[[  2   2  -1 -15   4  12  -4 -17  -5   2 -12   5]
 [ -9  24   2  -1   9  -9  13  -2 -35  -9  -2 -12]]
=>
[[  2   2  -1 -15   4  12  -4 -17  -5   2 -12   5]]

[[  6 -38  16]
 [-15  15 -13]
 [-11   9   9]]
=>
[[  6 -38  16]
 [-11   9   9]]

[[-32 -21 -16]
 [ 22  -6  13]]
=>
[[-32 -21 -16]]

[[  5  17  14  12   5]
 [ -5  11  20  15  10]
 [ -1  20  37   9  -7]
 [  7  14  25 -14 -30]
 [  1  18  32   8  -6]]
=>
[[ 5 17 14 12  5]
 [-1 20 37  9 -7]
 [ 1 18 32  8 -6]]

[[-30  29   0  -3  31   3  23  14 -34 -26  11]
 [ -5  20 -16 -30  25  30  16 -11 -29  28  22]]
=>
[[-30  29   0  -3  31   3  23  14 -34 -26  11]]

[[-11 -31  16  16   7  29]
 [-24   9 -10  -1 -16  -9]
 [ 10  10 -21   9  -1  -2]
 [-11   9  15 -22  -7 -18]
 [  4 -16  29  -7   8   7]
 [ -7   8  16 -22  -3 -17]
 [-12 -39  15  24   8  38]
 [ 11   4 -21  16   1   6]
 [ -3  27  -4 -23 -11 -31]
 [  2 -23  34  -5  10  13]]
=>
[[-11 -31  16  16   7  29]
 [ 10  10 -21   9  -1  -2]
 [  4 -16  29  -7   8   7]
 [-12 -39  15  24   8  38]
 [ -3  27  -4 -23 -11 -31]]

[[ 34  23 -43  17   1  -6]
 [-16 -33  -4  35   2  39]
 [-18  17  31 -43 -10 -34]]
=>
[[ 34  23 -43  17   1  -6]
 [-18  17  31 -43 -10 -34]]

[[22 26 30 24 15 18 29]
 [12 15  6 37 17 16 18]
 [30 31 33 24 24 34 24]
 [41 36 29 26 43 25 36]
 [15 20 19 11 17 30 16]
 [15 18 22 38 25 19 41]]
=>
[[22 26 30 24 15 18 29]
 [30 31 33 24 24 34 24]
 [15 20 19 11 17 30 16]]
